One turn moves each row of this set onto another row. After a few examples, where does it send each row asked below?
naso: [-13   3   9  -1   8  31  -2  44  13  -1  -9  18 -15  -2  -2  19 -13   2
 -30  26 -11  11  16 -13 -12 -60  -7]
fum: [-14 -10   0   3   3  23  -6  34  -7  -3 -18   9 -26  -8  13  -5  43  -7
  13  22  23  24 -30  -5 -11   4 -15]
toku: [-11 -20   7  12 -15  28   4  27 -13  -5   2  20 -33  19   2   9 -33   4
  14   6  -6  15  -4   5 -15 -19   4]
Mubu: [-25  -6   0   9  -9  35 -21  16  44 -10 -20  13  36 -13   1  19  13 -23
  -7  -1 -14   2  -5 -22  10  12 -17]
Pedi: [-33   5 -10   2 -17  29 -18  18  39  -1 -11  22  38 -16 -11  17   4 -14
 -10   5  -6 -10  -8  -1  10  27 -21]
bul: [ -2   1  14 -22  37  31 -11  -5  50  11  20   8 -28   0  -5   8  -2 -13
   5  30  -2 -24  18  -3  13  -5 -21]
guz: [  0 -12   9  -5  16   8 -18   6  14  26  -8  12 -36   7  -1  14 -33  13
  16  23  28 -16 -17  18  -3   3   0]
Meko: [-25  -3   1  16 -16  32 -15  11  40  -1  -9  17  38 -15  -2  22  -4 -11
  17   6 -22 -11   1 -12   9  22 -27]
zeve: [-10   1  10  29   8  40  -7  24 -13 -11  -3   7 -29  19   3 -17  -4 -25
  23  13  -4  -7  -3   6  18 -16 -32]
Lebad: [-34 -21   0   2  14  19  -5  12  23   0   4  38  -9 -24  -9  11 -34  10
 -25  23  -7  11  -7  20  10  28 -45]
fuzez: [-15 -22   2   9 -16  26   5  36  -7   4   0  20 -32 -10  14  31 -10  -4
 -10  17  17  36 -19 -12 -21 -22  -1]
pazup: [-11  -7  14   9  12  29  -3   3  32 -21 -25  -6  14  -1  18  15 -11 -18
 -12  15  -6 -14 -23 -28  12  21 -51]
lonud: [ -9   4  -1 -11  -9  14  -3  50  10  20  -2  27 -25   5 -16   6  -8  20
 -17  18   0   6  24  15 -23 -14   5]
ruf: [-26 -26  -2  28   4  31 -19  22 -18 -11 -13  21 -17  10  15 -15  -4 -13
  20   8  -5  23  -4 -16   0 -12   1]
Loso: [-22 -12   3 -15  54  30  -8  -6  37  -5  -8   9   5   3 -12  20  32  -7
   6  20   9  -8  12 -14 -17 -14  -5]
Fen: [-37  -4 -21 -13  37  34  -1  14  36  19  11  28  -3  -5 -15  29  18 -19
 -15  31  21 -12  20  13   4  -2 -34]
bidu: [-16 -29   3  -1  25  28  -7  27  25   6 -11  12 -31  -5  21  28 -27  -3
  16  40  14  10 -21 -10   8 -44 -35]
kov: [-17  -9   4   9  -3  20   1   9  35   4 -17  11   4  -8  20  16  -8  -5
   2  20   4  -9 -18  -5   6  53 -54]
meka: [-14  -5 -15   6 -24  23  -1  13  12   6  13   5   1  22 -20   7  17  -3
  -3  24 -14 -29  33  19   7  -8 -26]
Sobe: [-11   4  22  15  -1  20   0  23  16  26   1  25 -24 -21   9  30 -19  25
   6  32  -2   7  18  -6 -28 -31  -2]
rudo: [ -8 -19  20  25 -16  20 -17  -7  36   9  10   9 -12  -9   6  10  40  -1
  13  19   7   8  20  -7 -14 -11 -16]
vot: [ -3 -37   7   3  24  17   4  22  10  -8  -8   0   3 -17  -3  27 -20  11
   1  20 -39   7  -1 -31  -2  17 -40]
gomav: [-14 -25   3  -1  32  22 -10   3  18  -5 -25  11  -9  -3   2  21  -9 -10
 -52   6 -13   8  -4 -11   5  23   6]
meviz: [-11   2   0   5 -18  27   5  35 -28  -2  10  12 -22  -1 -12  27 -37  -2
 -23  18  11   2 -18  -2 -13 -23  -8]
tumu: [-30   2  -4  -2 -12  26  -6   2  19 -12   5   7  13 -18  -7  27  34  -4
 -32  41  11  -9  -5  -5  -6 -39 -29]
razed: [-21   7  -6  27  -5  26 -12  19 -43   3   6  11  -1  -6  -7   7 -33  -6
   5  26  -1 -19  -9 -11   4  -4 -17]
nitad: [ 11 -19 -14 -27  17  13 -14  56   4  11 -12  -9 -26  14 -14  18 -12  -9
 -19  21  20  -4 -14 -11   9 -17 -20]
nabuv: [ -4   4  -9 -43  31  24   2  13  37  18  15   0 -17  -9  -8  27  14  -5
  -6  45   2 -28   9  -7   5   5 -23]
kapor: [-32  -9 -20  12  -8  20 -14  38 -26  10  -6  23 -10 -26   9  12   8  -9
 -17  28  28  22 -25 -16  -8   3 -12]
kofod: [-12 -11   2 -42  36  27  -7  13  56   0  11  12 -23 -11  -1   5  23  -5
   4  39   4   0   1  -7   3 -12 -30]
Bubub: [-21 -11  -6  -7   5  23  -5  15  34 -19 -31   8   7  16  12  -3  -1 -14
 -21   9  -1  -9 -20   1  13  39 -38]
fot: [ -5  -5  10  -3  37  24 -10  16  29  11  25   7   2  -7 -34  16   8  -6
  22  18   5 -19  29 -11  -7   1 -49]
godag: [-19  23  -6  17   2  33   5  16 -31  14  -5   3 -16 -15   8  28   2 -14
  -8  42  20 -27 -27   3   5  -1 -24]

lonud goes to naso
Lebad goes to gomav
ruf goes to razed
And these:
pazup goes to kov
tumu goes to rudo
Meko goes to Pedi
fuzez goes to toku
nabuv goes to kofod
nitad goes to bidu
Fen goes to Loso
fum goes to zeve

One turn moves each row of this set onto another row. After a few examples, where does it send each row asked below?
soza: [  6  13   6  -6 -11   7 -10  13  -3  24 -29  -5 -18 -16  28  13 -18   3
 -16]
mubem: [ -1  10  11   2 -17  -6  -5   4  -1 -14 -29  -4   1 -16  12  -7  28  -9
 -14]
Bivo: [-20   4  22 -15 -12 -29  24  17  -2  -8 -18  24   4  24  14  -9 -14  10
 -13]
kavon: [  2 -21  -9  17  -5  -6   0   6  12   4   9  29 -19   0   2 -26 -54   3
  10]
fulu: [ 24  -9   5 -15  -1 -12  -1  13  -9  12  25 -12  11  32  -2  -7  -8  24
 -19]
fova: [  4  11  -6   0  -6 -16  25  19  31 -25  38  22 -14  -8  14  -6 -19  -3
  -5]
Buk: [-33  -4  11  32 -22  -2  -7 -10   8  -5  13  10  29  12  -2 -25  -6  -4
   0]
davop: [-28  20 -15  -4 -16  15  13 -13  10   4  10  23   2  14  25  16  -6   2
  34]
susa: [  4  15  -9  12 -10 -28  15  18  37 -19  37  14 -10   9  28   1  -6  -3
  -9]
kelem: [ -5 -39  10 -12 -19  18  13  -1  -8 -11 -11 -11  -5   9   1   4 -13   3
  12]
fipu: [  1 -28 -15  23   2  -5  10   6  21  10  26  26 -11  14  11 -16 -44  12
   4]
gafif: [  8 -24 -29  -2   4   7  24   6  -1  15  -4  23 -14   6 -10   3 -20   4
  34]
bafa: [ -8  24 -11  23  -3 -28 -13  -3  13   0  -1  -9  -7  -7   7   4  -1  -8
 -45]
gel: [  9   2 -23  13 -23  25  -6  20 -19  16  15   4  -1  -9  -3   6 -39   8
  11]
luma: [ 29   1 -16  -4  16  -7  12   0  10  18  13  -6   1  44   3  19  -3  10
 -10]
zuti: [-10 -19 -19  11   1 -17  12   5  33  -1  40  12  14  -3   7  -5  -6 -15
  30]
moke: [ -2 -11 -10 -14  -9  -7   1  22 -32  14 -22 -10  13 -14 -12   0 -21  -3
  -2]
tizut: [-29  -7   1  -7  11 -17   8  -8  15  46  -2  -2   6   1 -10  15 -27  -8
   8]
zite: [  0  16 -24  11 -16  25  -5  19 -21   9   6  10   2 -24   5  -4 -36 -11
   5]
pivis: [ -3  25   1   6 -14  -5  25  17  -3  11   0   3  -5   9 -38  11  12  -9
  -1]
lop: [  3  16   5  -5  -2   2  -6   4  14   7 -29   2 -15 -24  27  17 -24 -14
 -15]
Mukoz: [ -9  23 -22  18   2 -25   1  -4  25  -7   4 -10 -11  -8  -1 -11 -14 -21
 -36]
lona: [-32  -6 -12 -12 -18  -5 -13 -17 -30   4  -3 -14 -14  -5   4 -10   8  -1
  -3]
Gabi: [ 21   0  14   1 -13   1 -24  -2 -15   6  17  11   2  26  15 -14   9  27
  -6]
pali: [-27   4 -22   5   1 -41  -1 -17  18 -24   1  13   5   7  30  -9   7  -6
  -9]
fozat: [-12 -17 -13  25  11 -38  12   3  12   6   0  21  -9  27   9   6   6 -36
  12]
pulo: [ -9 -27 -21   8   2  -1  37  23 -10  -9  17   4  20  22   0   7 -12 -21
   7]
Fela: [  4  11  -8   5   2 -13 -33 -10 -12  20  15  13  17  28  38   3  -2  10
  -1]
gep: [-23   4   8  -5  -3 -32 -10   0  -5   3  15  14  -7 -15  21  19  28 -22
   8]
did: [ 18   6  -7  13  16  -4 -14  -3  15  31  23  -3  21  25  24  21   6  -8
   1]

lop goes to Mukoz
did goes to luma
And these:
tizut goes to pivis
kelem goes to lona
gafif goes to moke
fipu goes to gel

One turn moves each row of this set onto another row. After a few examples, where does it send each row asked below?
Pak: [-43  12  52 -30   9  27  -2 -15 -22 -13  -4  23  11  25   0  12  20  19
  30]
lis: [ 17   5  14  -1  38  28  16 -23 -13  17  -6 -18  -4  28   6  16  -2  -2
 -10]
zuvu: [-36   1  32 -22 -10  11 -19 -22 -44 -24  -9  36   4   5   8  12 -21  24
  14]
Pim: [-36  -1  30 -14   6  11 -18 -21 -40 -27   1  45   5   5   8  11 -26  18
   8]
mopi: [-35   5  30  -5  17  21 -10 -26 -34 -25   8  44  10   8   7  20 -30  15
   3]
rosif: [  1 -12  38 -18 -13  13  -5 -17 -20   8  13  11 -45   7   4   4   6 -28
 -14]
mekal: [ -1 -27   3 -25  11   3 -19 -29 -45   8 -25   7 -33  19  13 -16  12  -7
  -6]
Nam: [  9 -21  11  11  43   2  -7 -28 -26 -14  -1   4 -14  14  21 -22   9 -13
  -9]
Zon: [-18 -10  36 -27  -3  20 -17 -16 -33  24   5  -2 -43  10 -11  14   3 -36
  -9]
duto: [-47   1  48 -27  14  23  -8 -20 -28 -19   2  41   1  20   4   4  22  11
  27]
kepiz: [ 13  -7  15  16  55  17   2 -26 -17  -4   0 -13   0  17  12  -6  -2 -12
  -9]
vol: [ 15   0  33 -32  25  20 -12  -1 -28  20  14  -1 -13  23 -23  12 -15 -27
  12]
Barab: [-38  15  35  -4  15  29  -3 -23 -30 -20   2  27  13   8   3  31 -29  15
   4]
bup: [-45   4  47 -17  20  25  -3 -19 -23 -21   7  47   2  20   5   7  19  11
  22]
situt: [ 33  -2  34 -24  14  14  -1  -1 -17   8  23  14 -13  21 -12   2 -14 -18
   6]
tak: [  4   3  22   5  44  21   2 -24 -23   4 -15 -37   2  21   4   5  -2  -7
  -2]
Vama: [-40  13  49 -15  23  30   6 -17 -14 -17  10  38   6  21   5  12  17  14
  21]
Tanid: [-39  16  52 -20  15  28   5 -15 -17 -13   4  28   9  23   2  16  18  17
  27]
diso: [ -9  -4  33 -34  17  24 -20  -8 -35  25   6  -5 -28  18 -25  14  -8 -33
   6]
naruf: [ -6 -19  18 -11   7   2 -18 -29 -39   0 -33 -30 -21  13  14 -15  15  -5
   2]
zemel: [ -5  -2  25  -9  18  14 -10 -25 -33   9 -31 -47  -7  18   4  -1   6  -5
   5]
Vuga: [  2 -28  14  -1  18  -4 -16 -30 -36  -9 -17  -4 -23  11  23 -28  14  -9
  -3]
miko: [-46   7  49 -31   8  22  -9 -16 -29 -14  -6  32   5  20   3   6  22  16
  32]
lema: [-39  18  39 -12   0  25  -6 -23 -33 -16  -6  17  12   8   3  31 -26  24
   6]
Danog: [ 25  -7  37 -17  -9  11   2  -7 -14   2  22  19 -31  12   2  -1  -3 -19
  -5]
tama: [ 16 -10   7   6  45  22  12 -27 -13   5   4  13 -15  24  12   1   0 -12
 -23]
Loz: [  9   4  14 -22  16  21   5 -23 -27  24 -26 -35  -5  28  -3  11   0   2
   2]
moso: [  5 -26   2  -6  32   7  -7 -30 -31   0  -5  25 -31  17  18 -15   9 -14
 -20]
piris: [-39  11  37 -21 -12  16 -12 -22 -39 -19 -14  19   8   8   6  23 -23  25
  13]
kalo: [  1 -13  10 -32   2   9 -13 -27 -43  18 -34 -23 -20  25   4  -4  10  -2
   3]

bup goes to Vama
zuvu goes to Pim
moso goes to tama
And these:
Danog goes to situt
kepiz goes to tak

One turn moves each row of this set onto another row. After a few examples, where does it send each row asked below?
tepi: [ 10 -11 -18  13   7  25  30 -12  -2 -21  -8  32   2  10  31  34   0  13
  20 -23]
rofor: [ 19   9  17 -17  -1  -8   9 -20 -37  -9 -28  35  29  -4  -4  16  -5  30
   7  -8]
punuv: [ 12  -2 -16  18  -9  -3  -9  -9  -8  -3 -24  17  -9  11  44  25  20  38
 -18 -38]
tode: [  6 -19 -29 -12   2  27  -4   4  15  -3  -8 -24 -20  11 -16  22  19  17
  11 -13]
viluf: [-11  11   8 -17 -32  -6   2  12 -21 -25 -40   5  -2  -1   7  31  39  20
 -29  10]
vufo: [ -4 -26 -26 -16  -6  14   9  -1   8  -8  -4 -31 -15  12 -11  20  -2  20
   4 -10]
lanek: [ 26  30  26   3   3  -4  -7 -14  -8 -15 -42  20 -18  -8  10  37  10  21
  13  -1]
bopo: [  9  -7   9 -25   2  56  -7 -18  -2  -4 -15   5 -11  20   0  -4  11  16
  10 -27]
finir: [  3  -6 -15 -10  -2  -6  -9 -11 -19  -6  -9  18   8  10  34  36  32  43
 -15 -47]
Zabe: [  3  -8  -7 -15 -36  21 -12  13 -34 -13 -41  17  -1  17  16  14  28  28
 -22   6]
tafo: [  1   4 -16  -9  -2   8  26 -51  10 -51 -11 -10   3  -2  24  19  27  12
  12  -8]
guvid: [ -7   2   8 -17 -28  -4   5  24 -26 -20 -36  15  -5  -3   5  36  38  22
 -20   9]
Dif: [  2  11  -3 -16 -34  15 -11  -2 -21 -23 -46   6  10   9   4  10  50  23
 -28   8]
Reb: [ 12 -18 -12  -6  -9 -25  -2 -10 -13 -24 -14  -1 -23 -17  28  21  53  37
   6 -21]
sibi: [ -4  -7   3 -20 -27   5   2  28 -35 -14 -33  24   0   3   5  33  34  25
 -16   2]
galip: [ 11  34  21 -16  -3  -4 -11 -35 -13 -18 -34   6  -4   9  19  38  -5  28
  -3 -10]
Kezek: [ 20  -3  14 -17 -14  -5   3 -29 -36 -15 -32  17   0   3  17   8 -21  31
  11   2]
nufeb: [ -1  -3 -12  -1  14  16  30 -11  -2 -26   0  27   7   5  25  52   9  14
  18 -29]
Vodu: [  5  -5 -29 -11   6  33  -4   0  17   0  -8 -17   7  16 -26  25  26  17
   0 -23]
voset: [ 27  -1 -16  32  -8  -2  -6  -5  -2  -7 -34  21  -6  -3  29   7  41  33
  -9 -27]
zezi: [ -2   0 -20  11  -3  15  15  -3  27  -1 -21 -22  -2  11 -15  17  -3  10
 -16 -11]
feziz: [  9  -4 -25  -3  -5  20  26 -52   2 -43 -13   2  21   4  20   0  23  12
  11 -10]
pefo: [ 20 -11 -27   8  -1  33  25 -37  -2 -32 -15  20  21   6  16  -4  22  13
  19 -11]
Ref: [ -3  21  31  -6   5  15  24 -22  22 -20 -26  -6  -3  -9 -15   4  16   3
  -9 -15]
muron: [ -3   0 -26  -4   3  24   7  -6  20   3 -12 -18  14  19 -20  24   6  17
 -18 -24]
Noru: [ -8 -26 -24 -22  -4   5  21  -2   3  -8   0 -22  10   5 -24  16   1  18
  -3 -11]
Muz: [ -7   7  36 -16   7   4  33  -7   9 -20 -17  -1  -3 -19 -19  11  13   3
   0 -14]
rukid: [ -7  15   4 -18 -33   3  -3   1 -19 -27 -44   3   9   6   5  21  44  23
 -34   8]
remu: [ 15  28  13 -38   1   5 -18 -42 -26 -20 -26   9  19   8   4  29  18  34
   3 -16]
tegi: [ 21 -14 -24  18   4  34  26 -20  -2 -23 -16  30   5   7  25  10  11  14
  24 -15]
nozap: [  2  24  23  -8   3  35   6 -31  22 -15 -29  -7   0   8  -9  -3  17   6
 -14 -21]
Kapi: [ -3 -26  23 -32   4  23  21   3 -15  -9  -2  10 -16  -3  -5   9  -3  14
  19 -21]
seki: [  6  -9 -13   2 -15 -27  13 -27 -16 -19 -19   8  24  -8  22  -1  34  38
 -23 -26]
zoz: [ 23  -3 -15  17  -7 -11   5 -13 -10 -13 -27  22  23 -11  13  -3  52  35
 -13 -27]
nefi: [  6  12  14 -16   2  53  -6 -29  10 -10 -24  -2  -1  19  -3  -6  16  12
  -5 -26]
gud: [ -8 -13  32 -26   4   6  34   2  -6 -14  -5   6  -8 -16 -15  13   2   8
  10 -16]
nidas: [  7   1  -7 -12 -37  22 -14   5 -26 -18 -47  10   1  15  10   6  41  25
 -22   8]
pado: [  0   6 -11  -9   7   6  26 -34  11 -48  -5  -4  -7  -8  21  40  36   9
  21 -12]
Saril: [  4 -23  14 -31   2  43   3  -4 -13  -4  -8   9 -19  11   1   1   2  16
  19 -23]
kom: [ -3   5  -9 -11  15  10  29 -18   4 -38   1  14   3  -5  18  54  31  11
  21 -24]
Vagoz: [  7  -9 -19  10  -1  10  20   7  25  -6 -19 -19  -5  -6 -29  12  14   9
  -1  -3]
Gena: [ -1 -12  -3 -19 -32  15  -4  22 -39 -10 -34  24   3  12  11  23  27  28
 -18   2]
big: [ 33   0  11 -17 -11   4 -13 -29 -28 -21 -36   9 -21  -2  12   3   8  28
  28   8]
Ruri: [  4 -16 -10  -1 -19 -34   9 -23 -14 -28 -18  -5  -9 -12  35   8  30  37
 -12 -18]
ropi: [ 33  13   9 -32   1  12 -22 -35 -26 -22 -31  12   4  -3  -3  12  36  30
  27  -3]
mivi: [  3 -18 -21  -8   1   6  23   4  11  -6  -7 -15  12  -7 -37  11  20  13
   2  -8]
pava: [ 11 -13 -15 -17   1 -12  -9  -6 -19 -16  -7  14  -1  -7  22  34  58  42
   4 -38]
fedef: [ 32  21  22  -4   9  -3   3  -7 -22 -10 -35  37  11 -15  -9  28  19  24
  20  -5]

Gena goes to sibi
ropi goes to big
And these:
Ruri goes to seki
vufo goes to Noru
nozap goes to nefi
kom goes to pado

